In the data rows, zero lies at 7.5, halfway between 7 and 8.
Here are some numbered points:
tensor([10, 11,  6,  8,  5,  7,  9,  6,  9,  8,  6,  7,  8,  9,  9]) 0
tensor([ 8, 11,  5,  9,  4, 12,  1, 11, 11,  6,  4, 10,  5, 10, 10]) 1
tensor([ 7,  4,  3, 11,  5, 11,  6,  9, 12,  4,  8,  8,  6, 10,  4]) 2
tensor([ 5,  4, 10,  4, 10,  2, 10,  4,  4, 10,  7,  9,  8,  4,  7]) 3
tensor([ 4,  7,  6, 12, 12,  6, 10,  8, 10,  6, 11,  8, 12, 10,  6]) 4
tensor([ 9,  4, 10,  3, 10,  1, 11,  4,  5,  5,  4,  6, 12,  5,  8]) 5
tensor([ 9,  9,  8,  8,  6,  9, 10,  5,  5,  8,  4,  5,  8,  9,  8]) 6
tensor([ 9,  7,  7, 10,  8,  8, 12,  4,  7,  5, 11,  5, 11, 10,  5]) 7
tensor([ 9,  7, 11,  6,  6,  5,  8,  8,  7,  9,  4, 11,  5,  8, 11]) 8
tensor([10,  4, 10, 11,  0, 12,  9, 11,  5,  3,  4,  2,  3, 12, 10]) 9
tensor([10, 11,  1,  8,  9,  8,  5, 11,  7,  7,  7,  1,  8, 12,  5]) 10
tensor([ 7,  4,  8,  6,  9,  5,  9,  4,  7, 11, 11,  9,  8,  6,  8]) 11
tensor([11,  7,  6,  5,  7,  6, 10,  4,  8,  8,  7,  5, 11,  7,  8]) 12
tensor([ 4,  7, 10,  5, 11,  7, 11,  4,  4,  8,  7,  9,  8,  3, 12]) 13
tensor([ 7,  4,  8,  7,  7,  6,  8,  7,  8,  4,  6,  7,  8, 10,  7]) 14
tensor([ 9,  7,  7,  8,  8,  9,  6,  6,  7, 10,  8,  6,  9,  8,  7]) 15
tensor([ 8,  6, 10,  8,  9,  5, 10,  6,  6,  9,  6,  8,  8,  9,  7]) 16
tensor([ 8,  8,  9,  8,  6,  6,  8,  8,  8, 10,  7,  8,  7,  7,  8]) 17
tensor([ 7, 10,  5,  9, 10,  8,  4,  7, 10,  8, 11,  6, 10,  8,  5]) 18
tensor([ 7,  8,  6,  9,  7,  9,  5,  9, 10,  9, 11, 10,  5,  7,  8]) 19
tensor([ 2,  8,  9,  9,  8,  6,  8,  9,  8,  7, 10, 11,  3,  6,  6]) 20
tensor([ 8,  5,  7,  5,  9,  5,  7,  7,  9,  9, 10,  8,  7,  7,  7]) 21
tensor([11,  8,  7,  4,  7,  5,  7,  7,  7,  6,  4,  5,  6,  9,  8]) 22
tensor([ 5, 11,  5, 12,  4, 14,  3, 11,  8,  3, 11,  4,  8, 11,  5]) 23
tensor([ 4,  6,  6, 12,  8,  9,  7, 11, 12,  6, 10, 12,  7,  8,  6]) 24
tensor([ 9,  7,  7,  5,  0, 10,  7, 11,  4,  2,  4,  7,  3, 11, 14]) 25
tensor([ 6, 11,  2,  8,  6, 12,  4, 11,  8,  2,  7,  6,  7, 11,  7]) 26
tensor([ 9,  9,  7, 10,  5,  8,  7,  9,  9,  8,  9,  7,  7,  9,  8]) 27
tensor([ 7, 11,  5,  8,  8,  5,  9,  9,  7,  8, 11,  7,  3,  9,  7]) 28
tensor([ 7,  9,  5,  9,  5, 10,  6, 11, 11,  6,  5,  9,  6,  7,  9]) 29
tensor([ 6,  5,  8,  9,  8,  8,  9,  7,  9,  9,  6,  7, 10,  6,  8]) 30
tensor([11, 11,  7,  7,  9,  5,  7,  6,  8,  8,  9,  6,  9,  9,  5]) 31
tensor([ 3,  4, 10,  9, 15,  5,  8,  4,  6,  9, 11,  4, 13,  5,  0]) 32
tensor([ 8, 11,  7,  8,  3,  8, 11,  4,  7, 10,  4,  9,  6,  6, 11]) 33
tensor([ 6,  8, 11,  7,  8,  7,  6,  8,  7, 11,  6, 10,  6,  4,  8]) 34
tensor([ 8, 11,  5,  8,  6,  9,  5, 11,  8,  8,  6,  6,  6,  9,  7]) 35
tensor([10,  6, 10,  6,  6,  4,  9,  9,  6, 10,  6,  7,  5,  8, 10]) 36
tensor([11,  9,  8,  6,  4, 10,  6,  9,  6,  3,  5,  5, 10,  9,  9]) 37
tensor([ 8,  9,  8,  7,  3, 10,  8,  9,  6,  6,  4,  6,  6,  8, 10]) 38
tensor([ 8, 10,  6,  7,  6,  8,  7, 10,  9,  8,  9,  8,  6,  8,  7]) 39
tensor([10,  9,  7,  9,  9,  8, 10,  6,  9,  6,  7,  4, 13,  8,  7]) 40
tensor([ 8,  8,  5, 10,  7, 10,  6,  7,  8,  6,  8,  4,  9,  9,  8]) 41
tensor([ 6,  6, 10,  7, 10,  9,  7,  7,  9,  9,  8,  9,  8,  3,  4]) 42
tensor([10,  6, 11,  6,  6,  6,  9,  9,  7,  6,  5,  9,  6,  6,  9]) 43
tensor([ 8,  6,  9, 10,  4,  9,  3, 10, 10,  8,  6,  9,  3,  8,  9]) 44
tensor([ 9,  6,  7,  5,  9,  6,  7,  7,  7,  9, 10,  8,  6,  5,  7]) 45
tensor([ 9,  6,  7,  9,  8,  8,  5,  7, 10, 10, 10,  8,  8,  9,  7]) 46
tensor([ 9,  9,  7,  9,  5,  9,  6,  9,  6,  5,  6,  5,  6, 10,  8]) 47
tensor([ 5,  4, 10,  7,  9,  5, 10,  4,  6, 13,  7,  7,  9,  5,  8]) 48
tensor([ 5,  4, 15,  2, 11,  0,  4,  4,  3, 11,  4, 14,  0,  0, 10]) 49
tensor([ 9,  4,  7,  5,  8,  7,  5,  8,  9, 10,  7, 10,  7, 10, 10]) 50
tensor([ 6,  6,  9,  5, 10,  8,  7,  7,  8,  7,  8,  7,  9,  2,  5]) 51
tensor([ 9,  6,  8, 11,  7,  9,  8, 11,  7,  9, 10,  4,  9, 10,  5]) 52
tensor([ 7,  6,  6,  9,  6, 10,  4, 10,  8,  4,  6,  7,  6, 11,  8]) 53
tensor([ 7,  7,  8,  9,  6, 11,  2, 11, 12,  9, 11, 12,  5,  4,  6]) 54
tensor([ 9, 10,  9,  9,  6,  9,  8,  8,  8,  9,  9,  8,  8,  6,  8]) 55
tensor([ 7, 11,  5, 11,  9,  8,  5,  8, 11,  9, 11,  7, 10, 10,  2]) 56
tensor([ 7,  7,  9, 10,  8, 10,  6,  9,  8, 11, 10,  8,  8,  6,  6]) 57
tensor([11,  7,  8,  7,  5,  7,  6, 10, 11,  9,  6,  8,  7,  8,  9]) 58
tensor([ 7,  4,  5, 11, 12,  8,  7,  4, 11,  6, 11,  5, 13,  9,  4]) 59
tensor([ 8,  4, 11,  5,  7,  3, 10,  4,  3, 11,  4,  7,  5,  6,  9]) 60
tensor([ 9,  7,  6, 11,  8, 11,  4, 11, 10,  6,  7,  7, 10, 10,  9]) 61
tensor([10,  7,  7,  6,  6,  8, 12,  8, 10, 10,  7,  7, 10,  8,  8]) 62
tensor([ 8,  7,  7,  9,  7, 10,  6,  9, 10,  8,  8, 10,  8,  7,  9]) 63
tensor([ 3,  4, 14,  3, 13,  0,  8,  4,  5, 12,  7, 10,  8,  1,  3]) 64
tensor([ 2,  4,  7, 10,  5, 11,  5, 11, 14,  4,  4, 11,  7,  9,  7]) 65
tensor([ 8,  7,  2,  6, 12,  7,  9,  8,  4,  5,  7,  4, 11, 13, 10]) 66
tensor([ 9,  4, 10,  5, 10,  2, 11,  5,  4,  9,  6,  5, 10,  8,  8]) 67
tensor([13,  7,  9,  5,  4,  5,  7, 11,  7,  7,  4,  6,  6, 10, 13]) 68
tensor([ 5, 11,  6,  7,  4, 11,  5, 11,  7,  3,  4,  9,  5, 10, 12]) 69
tensor([ 7,  8,  5,  8,  8,  8,  4,  9, 10,  9,  6,  9,  8,  8,  6]) 70
tensor([10, 10,  7,  5,  8,  7,  7,  8,  7,  7,  8,  7,  8,  8,  7]) 71
tensor([ 3,  4, 11,  6, 11,  6,  3,  8,  8, 10,  7, 14,  3,  2,  6]) 72
tensor([11,  7,  6,  7,  5,  7,  5, 10, 10,  7,  4,  9,  6,  9, 10]) 73
tensor([ 9, 11,  1,  9,  9,  9,  5, 11,  8,  7,  9,  2,  9, 11,  5]) 74
tensor([ 8,  6,  6,  8,  8,  8,  5,  9, 11,  7,  6,  9,  7,  8,  8]) 75
tensor([10,  7, 10,  5,  6,  5, 10,  8,  8, 12,  7,  8,  6,  5,  8]) 76
tensor([ 7,  4, 10,  5,  9,  1, 10,  4,  7,  7,  7,  8,  9,  8,  6]) 77
tensor([ 9, 10,  1,  9, 11,  8,  7,  8,  7,  5, 10,  2, 10,  9,  4]) 78
tensor([ 8,  5, 12,  6,  7,  5,  5,  6,  6, 11,  4, 12,  4,  3, 10]) 79
tensor([10, 11,  9,  5,  5,  7,  8,  9,  3,  5,  4,  6,  6,  9,  9]) 80
tensor([ 8,  5, 10,  3,  9,  2,  8,  4,  4,  8,  5,  8,  5,  6,  8]) 81
tensor([ 7,  6,  9,  8,  5,  7,  8,  9,  7, 11,  6,  9,  4,  5,  9]) 82
tensor([ 2,  7,  9, 12,  4, 13,  3, 11, 14,  6,  7, 12,  6,  8,  6]) 83
tensor([ 8,  4,  8,  3, 10,  3, 11,  4,  4,  9,  7,  6,  7,  6, 10]) 84
tensor([ 7,  9,  8,  4,  9,  4,  6,  9,  4,  9,  6, 11,  3,  6, 10]) 85
tensor([ 9,  4, 11,  6,  6,  6,  6,  8,  8, 10,  4, 10,  6,  5, 11]) 86
tensor([ 7,  7,  7,  6, 10,  5,  7,  4,  7, 11, 11,  7,  9,  6,  4]) 87
tensor([ 6, 11,  7, 11,  7,  9,  7, 11,  9, 10, 11,  8,  7,  9,  5]) 88
tensor([ 6,  4, 12,  2, 10,  2, 11,  4,  3, 10,  7,  7,  9,  0,  6]) 89
tensor([ 0,  4,  6, 15, 10, 12,  2, 11, 13,  9, 11,  9, 10,  9,  3]) 90
tensor([ 6,  4,  9,  7,  8,  6,  9,  8,  8, 11, 11, 11,  5,  6,  8]) 91
tensor([ 9,  4,  7,  5, 13,  3, 11,  4,  3,  8,  7,  4, 11,  9,  4]) 92
tensor([ 6,  4,  6, 10, 12,  4, 10,  8, 10,  6,  7,  6, 14, 13,  5]) 93
tensor([10,  7,  9,  7, 10,  2, 10,  4,  6,  9,  7,  7, 10,  9,  4]) 94
tensor([ 9,  7,  9,  8,  3,  8,  7,  8,  8, 10,  4, 10,  4,  7, 11]) 95
tensor([ 7,  7,  5,  9,  7, 10,  1, 11, 13,  7,  7, 11,  6,  9,  9]) 96
tensor([ 9, 11,  6,  6,  9,  7,  4,  4,  8,  9, 11,  6,  8,  7,  5]) 97
tensor([ 5, 11,  6,  7,  8,  9,  6,  7,  7,  8, 10,  8,  7,  6,  7]) 98
tensor([ 7, 11,  5, 10,  6,  8,  4, 11, 10,  9,  7, 10,  1, 11,  9]) 99
Which three points above are nearest to each new point? Their numbers follow each, smallest number first.
tensor([ 7,  6, 11,  7,  7,  4,  8,  6,  7, 10,  5, 10,  6,  7,  9]) 8 16 17
tensor([13,  9,  8,  1,  7,  6,  7,  6,  5,  5,  5,  5,  9,  7,  9]) 22 71 80
tensor([ 7, 10,  5, 11,  4, 14,  2, 11,  9,  3,  8,  5,  8, 11,  6]) 23 26 53
tensor([11,  7,  7,  5,  4,  6,  5,  8,  9,  6,  4,  9,  6, 10, 13]) 58 68 73
tensor([14, 11,  7,  5,  8,  2,  7,  8,  7,  8,  7,  5,  8, 10,  4]) 22 31 71
tensor([ 6,  5,  7,  9,  9,  8,  8,  5, 10, 10,  7,  7, 11,  7,  5]) 15 30 46
tensor([ 9,  7,  9,  7,  5, 10, 14,  4,  4,  8,  7,  4,  9,  8,  9]) 6 12 62
tensor([ 9,  6,  6,  9,  3, 11,  5, 10,  9,  2,  4,  6,  6, 12, 10]) 37 47 53
tensor([12, 11,  6,  5,  5, 10,  7,  9,  6,  3,  4,  3, 11, 11,  9]) 37 47 80
tensor([13, 11,  8,  5,  3, 10,  6,  8,  7,  4,  4,  3, 11, 10,  9]) 37 47 80
tensor([10,  4,  6,  6, 13,  4, 11,  4,  3,  4,  7,  0, 13, 11,  4]) 66 67 92
tensor([ 8,  7,  8,  8,  7, 12,  3,  8, 12,  8, 11, 11,  6,  3,  8]) 19 54 63
tensor([11, 11,  3,  7,  6,  7,  7, 11,  9,  5, 11,  7,  5, 10,  7]) 27 28 39
tensor([ 4,  4,  2, 12,  4, 12,  6,  8, 13,  5, 11, 10,  4,  9,  2]) 2 24 83
tensor([ 6,  4, 11,  3, 12,  5,  4,  4,  8, 10,  7, 13,  4,  2,  4]) 42 72 79
tensor([ 7,  8,  5,  7,  9,  9, 12,  8,  5,  4,  6,  6,  9,  8,  9]) 6 40 66
tensor([ 8,  7,  9,  6,  8,  7, 10,  4,  8,  6,  7,  8, 12,  7,  8]) 12 30 40
tensor([ 9, 11,  7,  6,  7,  8,  8,  9,  6,  8,  7,  6,  8,  9,  8]) 0 39 71
tensor([ 4,  4,  9, 10,  9,  7,  7,  4, 11, 10, 11, 11,  6,  5,  3]) 11 42 91
tensor([ 8,  6,  6,  8,  8,  9,  5,  9, 10,  7,  6,  9,  8,  9,  9]) 63 70 75
tensor([ 6, 11,  5,  9, 12,  9,  6,  4,  9,  8, 11,  7, 12,  6,  6]) 18 97 98
tensor([ 6,  5,  9,  8, 11,  6,  8,  5,  8, 10, 10,  8,  9,  6,  3]) 11 42 87
tensor([ 7,  6,  7,  7,  5, 10,  5,  9,  7,  5,  6,  8,  8,  9, 10]) 38 47 53
tensor([ 8, 10,  8,  4,  9,  6,  9,  5,  4,  7,  8,  7,  8,  5,  9]) 13 45 71
tensor([ 8, 11,  5,  9,  7, 10,  7, 11,  9,  8, 11,  8,  6,  7,  7]) 19 39 88
tensor([ 4,  4,  8,  9,  9,  7, 10,  4,  7, 10, 11, 10,  8,  6,  4]) 11 87 91
tensor([ 4,  4, 10,  9, 10,  7,  9,  5,  9, 10,  6,  8, 11,  6,  6]) 30 42 48
tensor([ 0,  7,  5, 14,  8, 15,  5, 11,  0,  0, 11,  0, 12, 14,  4]) 23 26 41
tensor([ 1,  4, 10,  9, 12,  9,  9,  4, 10,  7, 11, 11,  8,  3,  5]) 20 42 51
tensor([10, 10,  9,  5,  4,  6, 10,  7,  2,  7,  4,  7,  5,  8, 12]) 36 38 80
tensor([ 7, 11,  7, 12,  6, 10, 11, 11,  7,  8, 11,  6,  7,  9,  5]) 27 52 88
tensor([11, 11,  9,  8,  6,  9,  9,  8,  7,  8,  7,  8,  8,  6,  9]) 0 17 55
tensor([ 9, 10,  8,  6,  7,  6,  9,  8,  7, 10,  9, 10,  6,  6,  7]) 17 55 76
tensor([ 1,  4, 10,  8, 10,  9,  8,  4, 10, 10,  7, 11,  9,  2,  4]) 30 42 51
tensor([ 6,  4,  9,  5, 10,  3,  6,  8,  9,  9,  7, 11,  6,  5,  7]) 21 45 91
tensor([ 8, 11,  4, 10, 10,  8,  8,  9,  8,  7, 11,  7, 10, 10,  7]) 18 41 56
tensor([10,  7,  9,  7,  5, 10, 12,  4,  5,  8,  4,  4,  8,  9,  9]) 6 12 38
tensor([ 6,  4,  8,  2, 10,  6, 10,  4,  7,  8, 11, 10,  7,  4,  9]) 11 21 45
tensor([ 4, 10,  2, 13, 13,  9,  6,  9,  5,  5, 11,  1, 11, 10,  2]) 18 74 78
tensor([ 1,  4,  8, 12, 12,  4, 10,  4,  6,  9, 11,  8, 13, 12,  4]) 4 32 93
tensor([14,  7,  6,  5,  5,  8,  4,  8, 10,  3,  4,  6, 12, 10, 10]) 22 37 73
tensor([ 3,  4, 12,  8,  9,  6,  6, 10,  9, 10,  6, 13,  4,  4,  7]) 20 34 72
tensor([ 6,  6,  9,  7, 10,  9,  6,  4,  9, 11, 11,  9,  9,  3,  4]) 42 51 87
tensor([ 5, 10,  8,  8,  7,  9,  6,  9, 10,  8,  8, 12,  4,  5,  9]) 19 20 63
tensor([11, 11,  6,  4,  5,  8,  2,  8, 10,  5,  4,  9,  5, 10, 11]) 1 58 73
tensor([13, 11,  7,  2,  0,  6, 12,  4,  2,  2,  4,  5,  3,  9, 12]) 22 25 80
tensor([ 7,  4,  8,  8,  9,  5, 10,  4, 10,  9,  7,  9,  9,  9,  5]) 16 30 77
tensor([12,  7,  9,  7,  5,  8,  7, 11,  9,  9,  4,  7,  8,  9,  9]) 58 68 73
tensor([ 7,  7, 10,  8,  5,  8,  7,  8,  7, 10,  7, 10,  4,  6, 10]) 17 82 95
tensor([ 7, 11,  8,  1, 10,  7, 10,  4,  2,  5,  7,  6, 10,  3,  9]) 13 71 84
tensor([ 3,  4, 12,  8, 10,  8, 10,  4,  9,  8,  7, 10,  6,  0,  0]) 42 51 72
tensor([ 7,  6, 10,  6,  8,  7,  8,  5,  6, 12,  8,  9,  5,  3,  9]) 34 76 82
tensor([ 7,  6,  8,  7,  7,  6,  9,  9, 10, 10,  7,  9,  8,  8,  6]) 17 21 30
tensor([ 5, 11, 10,  6,  7,  7, 11,  4,  5, 10,  7,  8, 10,  4,  8]) 13 17 48
tensor([ 6, 11,  2,  9,  8, 12,  3, 11,  9,  5,  7,  4,  8, 10,  6]) 26 35 74
tensor([ 8,  5,  7,  9,  9,  7,  9,  7, 10,  7,  6,  8, 10,  9,  7]) 14 30 75
tensor([ 8,  4, 11,  6,  6,  4, 12,  4,  2,  8,  4,  6,  7,  7, 10]) 60 67 84
tensor([ 5,  4,  9,  8,  9,  6,  8,  8, 10, 10, 10, 11,  7,  6,  6]) 21 42 91
tensor([ 6,  7,  8,  6,  6, 10,  8, 11,  4,  6,  6,  8,  7,  8, 10]) 38 47 80
tensor([ 5,  6, 10,  9,  8, 10, 10,  4,  8,  7,  7, 11,  8,  2,  4]) 30 42 51
tensor([ 9, 10,  8,  6,  4,  9,  6, 10,  7,  6,  4,  8,  5,  8, 11]) 38 73 80
tensor([ 5,  6,  9, 10,  9,  8,  6,  8,  9, 11, 10, 10,  8,  6,  5]) 42 46 57
tensor([ 7,  7, 11,  8,  4,  8,  8,  8,  8, 10,  4, 10,  4,  6, 13]) 8 82 95
tensor([15,  7, 11,  4,  2,  8,  9,  8,  5,  2,  4,  4, 10,  9, 10]) 37 68 80
tensor([ 8,  4, 11,  7,  5,  7, 11,  8,  7,  6,  4,  8, 11,  8, 12]) 14 30 43
tensor([11,  7,  5,  8,  5,  8,  1, 11, 12,  6,  4,  8,  7, 11,  9]) 1 73 96
tensor([11, 11,  4,  6,  0, 10, 10, 11,  7,  0,  4,  7,  2, 10, 13]) 25 38 69
tensor([ 9,  7,  8,  6,  7,  8,  6,  7,  9,  9, 11,  8,  7,  5,  7]) 21 45 46
tensor([10,  4, 13,  4,  4,  2, 10,  4,  3, 10,  4,  8,  5,  6, 11]) 36 60 81
tensor([ 7,  8,  4, 10,  9, 11,  8, 10,  6,  4,  8,  2, 11, 10,  8]) 41 74 78
tensor([11,  4, 10,  9,  8,  7,  5, 11, 10,  9,  4,  5, 11, 10,  8]) 58 61 75
tensor([7, 8, 6, 8, 7, 8, 7, 9, 7, 8, 7, 7, 6, 7, 4]) 35 39 70
tensor([11,  4,  4,  6,  6, 12, 10, 11,  3,  0,  4,  1, 10, 12, 11]) 37 47 66
tensor([12,  7,  8,  9,  3, 11,  5, 11,  9,  4,  4,  5, 10, 11,  9]) 37 47 61
tensor([ 8,  7,  7,  7,  8,  8,  4,  8,  8,  9, 11, 10,  5,  8,  9]) 19 46 63
tensor([ 3,  4, 10,  8,  7,  7,  9,  8,  9,  5,  7, 12,  2,  6,  5]) 20 82 91
tensor([ 6,  4, 14,  0, 12,  0,  3,  4,  4, 10,  4, 14,  0,  0,  9]) 49 72 79
tensor([ 5,  4,  8, 10, 10,  7, 11,  4,  8, 10,  7,  6, 12,  7,  5]) 16 30 48
tensor([13,  9,  9,  5,  2,  9,  7,  9,  7,  2,  4,  5,  9,  9, 10]) 37 38 80
tensor([ 5,  4,  8, 10,  6,  7, 10,  5,  7,  6,  6, 11,  4,  6,  4]) 14 16 20
tensor([ 9,  4,  6,  8,  5,  8, 10,  8, 12,  4,  4,  7,  9, 10,  8]) 14 62 75
tensor([ 2, 11,  8,  8, 11,  6, 14,  4,  4,  4,  7,  6, 13,  6,  8]) 7 13 40
tensor([ 3,  6,  6, 13,  6, 11,  6, 11, 13,  5, 10,  9,  7,  9,  7]) 2 24 83
tensor([ 5, 11,  4,  6, 11,  5,  9,  8,  5,  8, 11,  7,  5,  8,  8]) 28 71 98
tensor([ 6,  7,  8,  8, 14,  5, 15,  4,  0,  3,  7,  1, 13, 10,  7]) 66 67 92
tensor([11,  9,  8,  7,  7,  7,  6, 10,  9,  8,  6,  8,  7, 10,  8]) 58 71 73
tensor([ 8,  4, 10,  5,  8,  6,  8,  4,  6, 11, 11,  9,  7,  3,  9]) 11 45 91
tensor([ 2,  4,  9,  9,  6,  9,  5, 11, 12,  8,  4, 12,  5,  8,  7]) 44 65 83
tensor([9, 5, 8, 6, 9, 5, 7, 7, 8, 9, 8, 9, 8, 8, 6]) 16 21 45
tensor([ 6,  4,  9,  9, 15,  6, 11,  4,  7,  5,  7,  4, 14,  4,  1]) 32 59 92
tensor([ 8, 11,  5,  8,  3, 10,  6, 11, 12,  8,  4, 10,  2,  6, 10]) 1 29 99
tensor([ 6, 11,  5,  8,  6, 11,  4,  9,  8,  7,  7,  7,  8,  8,  8]) 35 39 98
tensor([ 9,  9,  7, 11,  3, 11,  5, 11,  8,  5,  5,  6,  5, 10,  8]) 35 47 53
tensor([ 2,  4,  6, 14,  8, 12,  1, 11, 13,  9,  8,  9,  9,  9,  3]) 24 83 90
tensor([ 6,  7,  9,  7,  8,  7, 10,  4,  6, 11, 11,  9,  8,  4,  6]) 11 48 87
tensor([ 8, 11,  7,  7, 10,  7,  9,  5,  6,  6,  7,  6, 13,  8,  6]) 31 40 71
tensor([ 7,  4,  7,  8, 11,  8,  7,  4,  7, 12, 11,  5, 10,  6,  5]) 11 15 87
tensor([ 0,  7,  6, 15, 10, 12,  6, 11, 11,  7, 11,  6, 12, 11,  0]) 4 56 90
tensor([ 8,  5,  7,  9,  3, 12,  4, 11,  7,  3,  6,  5,  7,  9,  8]) 37 47 53
tensor([10,  4,  9,  4,  8,  3,  9,  8,  7,  8,  4,  7,  7,  8,  9]) 22 36 43
tensor([ 7, 11,  4, 11,  6,  8,  6, 11, 10,  9, 11,  9,  2, 10,  7]) 19 88 99
tensor([11,  7,  8,  6,  2, 10,  7,  9,  9,  4,  6,  6,  8,  8,  9]) 37 38 47
tensor([ 6,  6,  9, 10,  7,  9,  9,  6,  8,  8,  7, 11,  6,  4,  6]) 30 34 42
tensor([ 9,  6,  8,  4,  9,  5,  9,  5,  7,  7,  8,  7, 10,  7,  9]) 12 21 84
tensor([ 7,  5, 11,  4, 10,  7,  8,  5,  7,  6,  8,  8,  8,  3,  5]) 42 45 51
tensor([ 7, 10,  4, 11,  8, 12,  6, 11,  7,  7, 11,  3,  9, 11,  5]) 23 41 74
tensor([ 7, 10,  8,  7,  8,  7,  8,  8,  6, 10,  7,  8,  8,  7, 10]) 17 55 71
tensor([10,  4, 12,  8,  5,  6, 10,  8,  6,  9,  4,  6,  7, 10, 10]) 16 36 43
tensor([11, 11,  3,  8,  6,  8,  6, 11, 11,  6, 11,  7,  6, 10,  6]) 27 35 39
tensor([ 7,  7,  8,  7,  8, 11,  3,  8, 11,  8,  7, 10,  7,  5,  9]) 63 70 75
tensor([ 0,  4, 13,  7, 12,  5,  9,  8,  7, 10,  7, 13,  6,  2,  7]) 3 34 72
tensor([ 8,  9,  6,  7, 10,  6,  7,  5,  8, 10, 11,  7,  8,  6,  5]) 45 87 97
tensor([10, 11,  2,  8,  8, 10,  5, 11, 10,  7, 11,  8,  8,  8,  8]) 19 35 39
tensor([11,  6, 12,  4,  5,  5,  7,  8,  6,  6,  4,  7,  8,  7,  9]) 22 36 43
tensor([11, 10,  9,  3,  5,  6,  9,  8,  3,  6,  4,  7,  7,  7, 10]) 22 43 80
tensor([ 8, 10,  6,  7,  8,  7,  9,  7,  6,  2,  6,  4, 11,  9,  7]) 37 40 41
tensor([8, 4, 9, 6, 8, 7, 9, 6, 5, 8, 5, 7, 8, 8, 8]) 14 16 30
tensor([ 5, 10,  1, 10, 13,  9,  5,  9,  7,  6, 11,  3, 11,  9,  2]) 18 74 78
tensor([ 7, 11,  5,  8, 10,  7,  9,  8,  7,  8, 11,  6,  6, 11,  6]) 28 31 39
tensor([ 6,  4, 14,  7,  2,  5, 12,  4,  1,  9,  4,  8,  4,  6, 12]) 8 36 60
tensor([11,  7,  7,  8,  5,  9,  3, 11, 11,  7,  5,  7,  6, 10, 10]) 44 58 73
tensor([ 2,  4, 12,  6, 11,  2,  7,  8,  7, 10,  7, 14,  5,  3,  7]) 3 34 72
tensor([ 4,  7,  6, 11,  8, 10,  5, 11, 12,  8, 11, 12,  7,  7,  6]) 19 24 54
tensor([ 9,  8,  4,  6,  7,  9,  4, 11,  9,  6,  7,  6,  8,  9,  8]) 35 53 75
tensor([12, 10,  7,  7,  8,  5,  7,  8,  8,  8,  9,  6,  9,  9,  5]) 15 31 71
tensor([10,  4,  6,  9,  0, 14,  3, 11,  5,  0,  4,  1,  7, 12, 11]) 9 25 37
tensor([ 7, 11,  5,  8,  8,  9,  6,  5,  9,  8,  8,  7,  9,  7,  8]) 15 18 98
tensor([10, 11,  8,  1,  9,  5, 11,  4,  4,  3, 11,  4,  7,  5,  6]) 12 31 71
tensor([ 9, 11,  7,  7,  4,  9,  7,  8,  8,  8,  4,  6,  4,  9, 10]) 0 38 47
tensor([ 9,  6,  4,  9,  9,  7,  6, 11, 10,  6,  7,  5, 11, 12,  7]) 41 61 75
tensor([ 7,  7, 12,  7,  9,  8,  6,  4,  7, 11, 11, 10,  6,  1,  5]) 34 42 51
tensor([13, 11,  7,  2,  7,  4,  9,  4,  5,  5,  4,  4,  6,  7,  7]) 22 71 80
tensor([ 4,  7,  8, 13,  9, 10,  7,  8, 12,  8, 11, 11, 10,  6,  5]) 24 57 63
tensor([ 7,  4,  8,  9,  7, 11,  3,  7, 10,  7,  6,  8,  6,  7,  6]) 44 63 75
tensor([ 7,  6,  7,  8,  9,  8,  6,  9, 10,  7,  7,  9,  8,  8,  8]) 63 70 75
tensor([ 4,  5, 11,  8,  9,  8,  9,  5,  8,  9,  7, 10,  6,  2,  4]) 34 42 51
tensor([11, 11,  7,  7,  2,  7,  4, 11, 10,  7,  4,  9,  2, 10, 10]) 1 73 99
tensor([ 7,  7,  4,  9,  7, 12,  3, 11, 12,  7,  7, 11,  8,  6, 10]) 29 63 96
tensor([ 3, 11,  6, 13, 11,  9,  7,  8, 10, 12, 11,  7, 11,  9,  3]) 18 56 88
tensor([ 9,  9,  6,  7,  6,  9,  7,  8,  7,  7,  6,  4,  7, 10,  8]) 35 41 47
tensor([ 5,  4,  8,  8,  9,  7,  7,  7,  9,  9, 10, 10,  5,  5,  8]) 21 45 91
tensor([ 9, 11,  4,  6,  9,  5,  7,  8,  7,  7,  7,  6,  6, 11,  7]) 28 31 71
tensor([8, 8, 7, 6, 7, 5, 7, 9, 8, 8, 6, 9, 4, 7, 8]) 17 39 82
